0: [5 5 4 5 4 5 5 5 5 6 6 5 6 6 6 6 6 7 7 7 7 7 7 7]
1: [4 4 4 3 4 4 3 4 3 3 3 3 3 3 3 2 3 3 2 2 2 2 2 2]
2: [5 5 5 5 4 5 4 4 5 4 4 4 4 4 4 4 4 5 5 5 5 5 5 5]
3: [5 5 5 5 5 4 5 5 5 5 5 5 6 6 6 6 6 7 7 7 8 8 7 7]
4: [4 4 3 3 4 2 3 3 3 3 3 2 3 2 2 2 2 2 2 2 2 2 2 2]
5: [5 5 4 4 4 4 4 4 3 3 3 3 3 3 3 3 3 3 3 2 3 2 2 2]
6: [4 4 4 4 4 3 4 4 4 3 3 3 3 3 3 3 2 3 3 2 2 2 2 2]
7: [4 4 4 4 4 4 4 3 4 4 4 3 3 3 3 3 3 3 3 3 2 3 2 2]
8: [5 4 5 4 4 4 4 4 4 4 4 4 4 4 3 4 3 3 3 3 3 3 3 3]
9: [4 4 4 4 4 4 4 4 4 4 4 4 3 3 3 3 3 3 3 3 3 2 3 2]
10: [6 6 6 6 6 6 6 8 7 8 8 9 9 9 9 9 9 9 9 9 9 9 9 9]
11: [4 4 4 4 4 4 4 4 4 4 4 3 4 3 3 3 4 3 3 3 3 3 3 3]
12: [4 4 4 5 4 4 3 4 4 4 4 3 4 3 3 3 3 3 3 3 3 3 4 3]
13: [4 5 5 5 5 5 6 6 7 6 7 7 7 8 8 8 8 8 9 9 9 9 9 9]
14: [5 5 6 7 8 9 9 9 8 8 8 8 8 8 8 8 8 8 8 8 7 7 7 8]
15: [5 5 5 4 4 4 4 4 4 3 4 4 3 3 4 3 3 3 3 2 2 3 3 3]
16: [4 3 3 3 3 3 3 3 3 3 3 3 2 3 3 2 2 2 2 2 2 2 2 1]
17: [5 5 5 5 5 4 5 4 4 5 4 5 4 5 5 5 5 5 4 4 4 4 4 4]
18: [4 4 5 4 5 5 5 6 7 7 7 8 8 7 9 8 9 8 9 8 9 9 9 9]
19: [5 6 6 5 5 5 5 5 5 4 5 5 5 4 5 4 4 5 4 4 4 4 3 4]
20: [4 4 4 5 4 5 5 4 4 4 4 4 4 4 4 4 4 3 3 3 3 3 3 3]
21: [6 6 5 5 5 4 5 5 5 4 4 5 5 5 4 4 4 4 4 4 3 4 3 3]
22: [6 6 6 7 7 6 7 6 6 6 6 6 6 6 5 6 5 5 5 6 7 7 7 9]

[4 4 4 3 4 4 3 4 4 3 3 3 3 3 3 3 3 3 3 3 2 2 4 3] 9
[5 5 5 6 4 5 5 5 4 5 4 5 4 5 4 4 5 4 4 4 5 4 4 5] 17
[4 4 4 4 3 4 4 3 3 4 3 3 3 3 3 3 2 3 3 3 2 3 2 2] 7
[4 4 4 4 4 4 4 4 4 4 3 4 4 3 4 3 4 3 3 3 3 3 3 3] 11
[4 4 4 5 4 4 3 3 4 4 4 3 3 4 4 3 4 3 3 4 4 4 4 4] 12
[4 4 4 4 4 4 4 4 4 4 3 4 3 3 3 4 3 3 3 3 3 2 2 3] 9
[4 3 4 4 3 3 3 4 4 4 5 5 4 5 5 5 5 5 5 6 6 7 6 7] 2
[4 4 4 3 4 3 4 4 4 3 3 3 3 3 3 3 3 3 3 2 2 2 3 2] 6
[3 3 3 3 3 4 3 3 3 3 3 2 2 2 3 2 2 2 2 2 2 2 2 2] 16
[5 6 5 5 5 5 5 5 5 5 5 4 4 4 4 4 4 4 4 4 4 4 3 4] 19
[5 5 4 5 5 4 5 5 5 5 4 5 5 5 4 5 5 5 4 4 4 4 4 4] 17
[6 6 6 5 5 5 5 5 5 4 4 5 4 4 5 5 4 4 4 4 4 4 3 4] 19
[5 5 5 5 5 5 5 4 4 4 4 5 5 5 5 5 5 6 5 5 5 6 7 6] 2
[4 5 5 5 5 6 5 5 5 5 5 5 4 4 4 4 4 5 5 5 5 4 5 5] 2
[3 3 3 3 2 3 2 2 2 2 2 2 1 2 2 2 1 1 1 2 1 1 2 1] 16
[4 4 4 4 4 4 4 4 3 4 3 3 3 3 3 4 4 4 5 6 5 5 5 5] 2
[5 5 4 5 5 6 6 5 5 6 6 6 6 6 6 7 7 7 7 7 7 7 7 7] 0
[3 4 3 4 4 4 4 4 4 5 5 6 5 6 5 6 6 5 5 5 5 5 5 5] 17
[5 5 6 5 5 5 5 5 5 5 5 5 4 4 4 4 4 4 4 3 4 4 4 4] 19
